The rows of Z fall into a few groups, and each row is roughly a mix of its group's hidden directions.
Z, 114 rows:
[[ -6  17   8   1   7 -26  10  -3 -17 -21]
 [ 11  12 -12  22  17  -2   7   6 -22  12]
 [ -1  20 -16  20 -13 -14   2 -11  13 -15]
 [  6  21 -10  -3   1 -10   6  31 -14  -5]
 [ -4   2  12   8 -11   4  -3 -27  24 -15]
 [ 10  19  -1   2  27  -3   8 -16 -15  14]
 [-11   9 -15   0  24 -19   1   1  -5  23]
 [ -3  -9  -8  -7  -4  -5 -19 -32  17   3]
 [ 26  -3  13 -11  18  -2  -7  14 -18   2]
 [-11 -14 -25 -12  15 -18   0 -17  -3  -5]
 [ 21  -1   0 -10  22  -8  19  19  -4 -10]
 [ 13 -17 -11  -4  24 -11  17  15  -1  11]
 [  3  -6  -7 -19 -15   3  20  18   1 -22]
 [ 30   3 -14  15 -11  13   2  11   4 -12]
 [ 15  -5  -4 -16 -28  -4 -11  21   2   2]
 [ -2  -5  19  -9  11 -29  -5 -14 -16   0]
 [  6  -7  15  -3   7 -13   2 -33  16   4]
 [ 15   2  14   8  -7  20  -3  31   4  -2]
 [ 11   2   8  -4 -18  -3 -21  30  -1   1]
 [-22  -6 -11   2 -19 -27  -7  -6   3  -8]
 [ 14   1   2  13 -14  22  10 -20   6 -18]
 [-30   7  -8  10  14   2  -3  -5   7  24]
 [-11  16   6   2 -14  21  10  -6   6 -26]
 [-32  -3   7  10  18 -16   3  -7   0  -7]
 [-18   4  14   0  -4   3  18 -21  15 -19]
 [-27  -1  -6   7 -23   1 -21  -2 -12   4]
 [-25 -17  -3  10  14  -3   3  10  -2  25]
 [ 17   7  -6   4  18  16 -13   2  27   4]
 [ -7 -18   9  -3   1  24  -8   6 -27  -4]
 [-32   2   3  -8  -7 -24 -14  -1  -4   3]
 [ 23  -2   4  23 -16  13  18   5   6  -8]
 [-24  -1 -12  -8  20  -3 -12  10   8  20]
 [-11   1   3 -15  -3 -25  18   1   7 -24]
 [  7   8   2   1  13  -3   7 -12 -25  28]
 [ 17  -6  12   4  12 -19 -23  12 -12   9]
 [ -7 -20  17 -12  -5  12 -13 -18   9  17]
 [ 19 -16   4   9   8 -25  -9 -11 -17  -2]
 [ 24   8 -18   6 -19  -6 -13  17  -5  -6]
 [ 15 -16 -10 -12  15  10 -11  -9  26   2]
 [ 11  -5   1   4  -1 -26 -29  -5 -12  10]
 [  3 -20 -14 -17   4  -3   2 -27  15  -8]
 [  3  26  30   1 -14   3  -6  -4  -9  -5]
 [ -3 -21  -2  -2   6 -32   0  -3 -16 -12]
 [-13  11   5   1 -25   7  -9 -15  23  -9]
 [ -9  -5  -2  -6   3 -32  16 -13  16  -6]
 [ -1  -4 -32  -7   3 -14  -3 -13 -16  13]
 [  1 -17 -21 -23 -11 -18   0   1 -16  -1]
 [  8  21 -11  11  -9  15   9   9   6 -26]
 [  3   8   9 -25 -15 -15 -15 -11 -16 -11]
 [ 12  -6 -30 -16 -18  -2  -7 -14   5  -3]
 [ 13  15  -6 -28   8 -18 -15   8  -5  -5]
 [  7  16  26  12 -13  19   0   9  10 -11]
 [ 36   4  10   1  12   2 -12  -6   6   9]
 [-11 -21   3  -4   4 -18  10  -5 -18 -23]
 [ -7  25   5  -8  -2 -30   9  -1   9  -9]
 [ -6  -7 -21   2  -3 -35   2  10   2  -3]
 [-25  -6 -10   9 -13  21   1   8 -17 -11]
 [ -6  -8  12 -12  25   3  -6 -14  25   3]
 [  9 -13   1   0  34   9   2   9  -5  18]
 [-15  -2   6  -2  -7  34  -7  10 -16   6]
 [ 12  -3   2  -8 -26  13  -8  15  19 -15]
 [-20  -7  22 -16 -14  11 -14  -5 -13  -7]
 [ 31   0  -5 -17 -17   0  -4   8   1 -16]
 [  5 -15  24  -6 -12  16   1   9  19 -14]
 [ -7  -7   8  20  26   2  14   7  -8  18]
 [ 26  15  21  -2  20   5   1  -9  -2   6]
 [-12   1  -9  -2 -24 -14  16  -4 -22 -12]
 [  7   4  -6 -28   5 -21 -11  -5  -8 -18]
 [ 21  -9  15 -19   3   0  -3   2 -13 -25]
 [ 25 -11   7  -7  26   7   6   6  -1  17]
 [-31  24  -6  -3  -1   6  10   6  -6  12]
 [ -4   9  22   5 -18  11 -20   7  20  -2]
 [  7   2 -14  28   6 -21  -3 -19  -7  -2]
 [ 19  -4  -7 -28  -7 -14 -10  -1  -7 -19]
 [ 27  -2   5   0   4  23   3  21   2  11]
 [ -8  15  18  14  -1  13   2  -1  -9  29]
 [  7  -7 -16  -2  -3  21 -10  21  -6  23]
 [ -9  -3   3  20  -6  -1  13 -15 -16  27]
 [ 22  11  14   0  -6   5   3   3   6 -32]
 [ 20  -1  16   7  -3  23   4  23   9  -6]
 [ 33   5  -5  -1  15 -14  10   6  15  -1]
 [ -5 -22 -27 -10  -4 -20  -1   1   7 -12]
 [ 18  -3  -1   0  18 -13  25 -10  13 -15]
 [-21 -15   9   2  -3   9  -7 -25   2  21]
 [ 10 -23   7 -17 -10  -2  -4   1  -6 -28]
 [-12 -20   4 -27 -13  -9  -1  16   5 -12]
 [ 28  -7   6   2  17 -15 -13  -8  -1  18]
 [  0  27   5 -16   6 -20 -13   5 -12  12]
 [ 27   6  22   4  -6  13   8  -2  -9 -17]
 [ 19  17 -13   9  -3  -1  14   4  18 -22]
 [  4  -8  13 -10 -16 -18 -19 -15   2 -20]
 [ -9  -3 -25 -26   7  -7 -18   0   8   4]
 [  2 -17   9 -13 -10  -5   4 -18  21 -21]
 [ 25  17 -10  22  -4 -13 -14   2  -6  -3]
 [  2 -12 -23  -9   3  -1  22 -21   1 -13]
 [ 20  10 -25  24   0   1   0 -11  -7   3]
 [-24  -1  10 -15 -24   7   7  -7  13 -12]
 [-12  16 -33 -16 -10   1   2   2   4   3]
 [  6   1  15  -6 -22  26 -11   1  10 -15]
 [  4 -21   6  -9  -4 -22 -23 -16  -3   3]
 [ 23   5 -14  10  11 -19  -5  19 -15  -2]
 [-11  -5  10   5   0  24  -3   1 -30 -13]
 [  4 -10  23 -13  -1  10  -5  -7 -28  12]
 [ -7 -28 -16  -2   1 -10   0  25  11   2]
 [  1 -28  16 -16  -9 -19  -8   0 -10  -6]
 [ 13  -9   8  -2  12 -32 -10 -14  -3  10]
 [ -4 -28 -12 -21   4  18 -12  -1   4   2]
 [-11   0  28  17  -4  19  18  -4   3  -7]
 [-29  -6  -1  13  22  -1   6 -14  -2  11]
 [-18  16  11   5   9 -24  -3  21  -2  11]
 [ -2  -2  -4   9   7 -35   8 -14  -7 -14]
 [-16   8  -7  -4 -28  -4   7 -20   6 -16]
 [-13  20  26  12   0  11  10   2  14 -11]
 [-17   3   5 -24 -11   6  -9  26   4   8]]

Here is one row of each group, with its name. Which group are the others in?
[ -2  21  15  16  17   6   8  -2 -10  23]
(90)
[-13  -1   8 -16  -6  27  -6  17   0  19]
(77)
[-10  -5   5 -15   8 -13 -29 -12  13  14]
(109)

[-23  -3  10  -5 -25  13 -19  -5  -7  -5]
(77)
[  4  -6  -4  -7 -29  11   4  -5  19 -21]
(109)
[ -5  -9   5 -15   7  25  26   5  15   0]
(77)
[14 14  8 23 -5 25 12  0  7  8]
(90)
[  6 -11   8 -13   8 -23 -19  10 -16  16]
(77)
[ 24  23  19  -5  10  -2 -14   4  -9   6]
(77)
[  5  -2  -9 -12 -20 -29  -3  -2 -18   9]
(90)
[ -8   7  28   1  18 -23   2  -6   0 -11]
(109)
[-15  -8  18 -10  -2   9   6  -5 -20 -26]
(77)
[ -1  16  11   0 -20  27  -8 -18   4  -2]
(90)
[-19 -14 -14   0  18 -13   3  -6 -11  22]
(90)
